Rows swapped in pairs by one turn or mirror: which row each one swaps with:
The rows were stretched afterwards, more along some directions than others.
tunom: [ 14  -4   3  -9 -14   8  24   5  -4  11 -22  -3  -5  14   7  -6 -23   2
  -5   8   8   7   2   7  -5  15]
situp: [ 17  -8  11  -8  -7   9   7   9   1  14 -10  -4  -7  17   2  -4 -12  -8
   5  -8  12   9   7   0  -3  -8]
giso: [ 14  -8 -10   6  -9   0  13  11  19  -8 -26  15   8   7   8  18   9 -13
  13   1  17  14  -2   1  -7 -21]
Gavi: [ 13  -9   1  -5 -13   0  23   7   5 -13 -12  -5   4   8 -19   3   3  -5
 -26  12  14   4  -8  13 -10  -2]
Deg: [  8   0   8   1 -20  11  10   8   4   8 -15   5  -7  19  -8  -1  -4 -10
   5  -3  11   2  12  -1  -3 -13]
Tefo: [ 10  -5   2  -3 -11   7  23  11   2 -14 -12  -8   4   6 -21   1   0  -4
 -22   5  12   6  -8   7 -12   6]
Rad: [ 19 -12   8   3 -15  10  28  19  -5  -2 -17  -3  -8  16   1   3 -12 -12
  -2   8  -2   7  -5  -6 -12  -2]
makin: [ 10  -8  -8   2   0   4  15  11  18  -5 -23  14   3   8   8  19   6 -15
  14   0  16  11   3   1  -6 -19]
saz: [  5  -2   4 -11 -20   5  20   4   1   9  -8   5  -7  11  -7 -18 -17  -2
  -6  10  13   2   4   9 -12  12]
Dat: [ 17  -1   2   8  -8   8  24  -4  20  10 -11  10   4   1   5   0   9  -6
  -5   1  23   4   4   8  -9  -9]
sig: [-17  -2  -6  -7  -9   9  25  14   1  -1 -11  -4  -4   4  -4  -9  -7  -5
 -19   0   8   2  -9  11   4  -4]
zik: [  6  -3  -7  -8 -10  -9   9   1   1  -2  -9   5 -16   9  -4 -11 -14   9
   3   3   1  10  -8   7  -3  -6]
Kog: [  8 -11   3   3 -10  -5  17   5  19  -3  -3   4  -7   4 -14   8 -11  -7
  -7  15   9   0  -4   6  -7   5]
birun: [ 14  -5  -5 -10  -8  -5   7  -6  -7   3 -10  -3 -19   8  -3  -6 -20   9
  -3   1   1  14 -11   7  -1  -1]
Bup: [ 13  -5  -9   4  -5  -3  10   9  16  -9 -24  10   1  12   4  22   9 -12
   8   2  17  16  -2   1  -5 -21]
remev: [ -3   2   6 -18  -9   8  20   9  -9   0 -11   4  -6  10   8  -2 -18  -1
  -5   4   2   2  -8   3   1   5]
vad: [  4  -3  -7  -4 -22 -13  10   2  -1 -11 -16  13  -8  15 -13   9  -7  -8
   0   6   0   5  -6   0   5   1]
Kug: [ 16   1   1   4 -11  11  32  -3  17   6 -15  14  -4   2   2   5   6  -5
  -1   5  22   3   1   7 -11  -8]
zepa: [  7 -10   3   8 -11  -6  24   9  23  -8  -7   6  -3   5 -14  15  -6 -11
  -7  15   8  -1  -3   7  -3  -1]
fodun: [ 14  -4   0   9  -2   2  16   3  23  -5 -26  13   3   6   2  13  -4   5
  -9  -4  19   6   2   9   1 -13]
dati: [ 19  -9  -3  -3 -14   7   9   9   1   8  -4   1  -8  12   1  -2 -20  -6
   1  -4  -3  19   1  -5  -6   1]
dulik: [ 12   3   3  -2 -28  10  25   9   1   1 -30   6  -5  22  -4  -3 -16  -3
 -10  13   5   3   1   5  -1   6]
timug: [ 15  -3  10  -6  -6  17   6  16  -2   7 -14   8  -2  10   4  -4 -12  -6
   5  -2  15   6   2  -2 -10  -1]
tad: [ 10  -8   3  -7 -12  16   6  15  -1   6 -20   3  -8  18   0   2  -6 -12
   1  -2   6   5   6   1  -7 -11]
nifi: [ -7  -5  -1   3 -16   5  21  16   9  -7  -8   3  -5   1 -10 -11  -6  -1
  -9  -1  -3 -10  -4  -3   0  -8]
molo: [ 11  -8  -6  -4 -11  -4  17   3  19  -2 -13   7  -6   8  -4  -6  -5  -9
  -3  -3  13  -3   6   8  -2 -15]
Voz: [  9  -2  -4   2 -20   5   5   6   9  -2  -7   1   9   1  -5  12  11  -1
  -9   6  12   6  -2   3  -1   5]
poto: [  2   3   8  -6  -8   4  20  11  10  -2 -22   4 -17  12  -3   7  -6   4
  -3   9  27   4 -10  12  -4 -15]
sigi: [ -1  -6   1   6 -19   4  21  13   8  -6  -8   6  -2  -1 -10 -12  -5  -3
  -7   0   3 -12  -2  -1  -1 -12]
Zin: [ -1  -1   2 -14  -8   1  10   6  -4   1  -6   7  -7   9   8   4 -14  -5
   4  -2   4   9  -5   0   4  -5]
fum: [  3  -1  -3  13 -18   2  24   5  12  -6 -13  11   4   7  -7   2  -3  -9
  -6   5   2   6   2  -2  10 -13]
pege: [  4 -10   2   7 -10  -5  24  10  21  -5  -5   8  -2   4 -12   8  -8 -10
 -11  16  12  -4   0   6  -5   3]
Zusog: [  7  -8   9   1 -12  10  11  16  -1   5 -17   3  -6  14   2  -4  -4 -15
   1  -4  11   8   5   1  -7 -14]
dabi: [ 14 -15  11   1 -17   8  25  20  -4  -5 -11  -8 -14  20 -12  -2 -10 -11
 -11  14   3   3   1   1 -12  -3]
soga: [  5  -5   4  -9 -13   7  27   9   5  -8 -18   5 -12  16   0  -8  -8  -8
 -14  15  10  -5   0  16  -9 -16]
Tipuf: [ -1  -2  -2   7 -14   0  17  12  10  -7 -10   3  -2   1  -8 -10  -7  -4
  -7  -3   0  -9  -3  -4   3 -15]
Rimos: [ 13   1  -3  -9 -23 -10  16   2  -4 -11 -15  17 -14  20 -11  14  -9 -13
  -2   7  -2   5   1  -2   3  -1]
gitez: [ -3   0   6  -5 -11   5  17   8  10   2 -18   8 -21  10  -1   1  -5   6
   2   7  23   1  -8  14  -1 -15]
tig: [ 12  -2   0   4 -15   8  20   9   7   7 -16   6  -8  12   8   7 -19  -3
   5  -6   3  18   3 -11   3  -1]
Liguf: [ 18  -2   2   9 -10   2  14   3  23  -4 -24   9   2   6  -1  18  -5   5
  -2  -8  17  12  -1   6   6  -9]
bitu: [  8  -3   5 -12 -12   8  18   7   4  -3 -15   6 -13  19   1  -7  -6  -7
  -7   5  10   2   3  18  -4 -24]
Tuziv: [  4  -8  -1   3 -13  -1  20   8  16  -7 -10  11  -6   7 -15  15  -8 -11
  -4  18   7  -2   1   6  -3   4]
nobe: [ 17  -3   7  13  -7   8  16   5  26  -3 -21  14   7   0   5  13  -1   4
  -2  -2  25   5   0   5  -1  -9]
pino: [ 18  -5   1  -4 -10   3  15   4   3 -16 -14 -11   3  10 -18   8  -4  -3
 -19   4   8  10 -11  11  -9   2]
kobos: [  6  -2  -5   6 -23   7   8  12  12  -4  -9   7  10   0  -3  15   9   0
  -7   6  11   8  -2   1   0   4]
Feba: [ 17  -5   4  -2  -8   5  16   4  -1 -11  -9 -13   3   6 -18   5  -1  -5
 -21   7  11  12  -9   7  -8   2]
pebu: [ 14  -7  -2  -5 -14   1  20  11   3 -16 -12 -10   4  11 -22   4   0  -6
 -26   7   6   7  -9   8  -9   0]
susu: [  8  -5  -8  -2 -16   1   4   8   8  -8  -6   5   9   8  -6  21   8  -3
  -9   9  12   5   2   8  -4   1]
dad: [ 12  -6  -5  -8  -8  -8  12   0  -2   1 -11   0 -18   9  -2  -6 -17   8
   3   1  -1  15 -10   8  -1  -6]
rosep: [  0   2   7  -1 -12   1  20  10  16   2 -21   9 -14  13   0   3  -7   7
   7   9  24  -1  -7  13  -3 -18]
Volu: [ -6  -6   0   4 -11  -3  18  13   9  -5  -8   0  -6   2  -8 -10  -9  -1
  -6  -2  -5  -9  -4  -2   5 -11]
tob: [ 11  -6 -10   3  -3   2  11  11  21  -9 -21  13   6   6   8  20   9 -10
  11   0  19  16  -3   2 -10 -16]
lazin: [  4   2   0 -16  -9   9  14   6  -7  -6 -15   7  -1  14   7  10 -13  -9
  -4   1   0  10  -7   0  -2  -1]
valim: [ 17   2  -1   2  -3   7  30  -2  18   5 -15  12   5   4   9  10   3  -7
  -3   3  23   1   4   6 -13  -9]
lifuv: [ 28  -1   9   1 -20   4  28   5   2   4 -30  -4 -11  20 -10   0 -25 -10
 -12  12   0   8   2   9   5  -6]
derug: [ 10  -2   5   0 -15   3  10   6   4   5 -30   1  -6  20   4   7  -6  -8
   5  -4   6   8   4   0   8 -16]
sezi: [ 10 -15  13  -3   6   8   4  11   8   1  -3  -5 -12   8   3   2  -5   5
  -3   9  17  -1  -4   3  -7  -3]
tiz: [  3  -9  -8  -1 -16   9   4  10   8  -4  -4   1   9   1  -5  15  10  -4
 -11   1   9   6   0   4   2   3]
gup: [ 18  -3   5   5  -2  10  29   1  15  10 -11   0  -3   3   3   0   4  -7
  -9   2  19   7   0   7 -13  -9]
ginod: [ 17   4   7  -6 -23   3  30   1   0   9 -21  -2 -14  11  -3  -7 -27  -3
  -5  13   7  10  -1   5  -4  10]
momis: [ 15  -8  -7 -10 -12  -2  22   8   8  -6 -12   9  -4  12   0  -1  -6 -17
  -9  -3   5   0   9   5  -3 -10]
fura: [ 18  -2   0   6  -8   1  15   5  24  -4 -22  15   3   6   4  16  -4   5
   0  -7  18  10  -3   3   0 -10]
Zutu: [-11  -5  -3  -3  -5   5  25  17   6  -6 -17  -2  -1   9  -4  -1  -8  -7
 -26   2  13   5  -8  15   4  -8]
vinun: [ 10  -2   1  -6 -10   1  18   9  -1 -14 -10  -8   5   6 -21   6  -1  -1
 -18   7   9   5  -7   4  -8   4]
dus: [-15  -4  -3  -4 -10   8  24  14   2   0 -10  -6  -3   8  -4 -10 -10  -3
 -24  -1  12   5  -8  14   3  -1]
kesos: [ 18   1   2  -8 -23   6  32   5  -1  11 -22   8  -8  12  -1  -4 -25  -6
   4  11   3   8   4   3  -5   7]
Bovo: [ 18  -9   8 -12 -11   6  23   8   8  -6 -15   8  -7  15   3  -1 -11  -8
  -3  11  13   1   4  18 -11 -16]
rin: [ 12  -1  -4   1  -8   6   8   2  23  -4 -21  12   6   4   4  17   3   5
  -7  -7  23  10  -5   4   1 -11]
zokif: [ 19  -3   3   7  -9   3  15   4  24  -7 -19  14   9   1   2  14  -4   4
   3  -7  20   7  -3   7  -3  -7]
gevuk: [ 16  -7  -2  -7  -7 -13   8  -2  -2   0  -8   0 -19   9  -5  -9 -21   8
   0   7   3  10 -11  10  -3  -3]
mel: [  0   2   9  -4 -14   6  19  10   9   1 -21   1 -18  14  -1   3  -5   7
   0   5  26   3  -9  10  -2 -14]
zezan: [ 24  -9   9   5 -22   8  29  18   3  -1 -22   1 -10  17  -2   3 -13  -9
   2  12   0   1  -1  -6 -10  -7]
Miriz: [-14  -5  -6  -8  -3   6  14  15   4   0  -9  -8  -1   9  -1  -6  -9  -1
 -18   0  10   5 -10  13   1  -4]
mudo: [ 21  -6   1   3 -21   7  14   8  11   7  -5   4 -10  10   0   3 -19  -4
   6  -2   2  16   4  -5  -3  -2]

tad swaps with kesos
poto swaps with Zutu
momis swaps with Rimos
lifuv swaps with timug
mudo swaps with Rad
fum swaps with sezi
valim swaps with susu

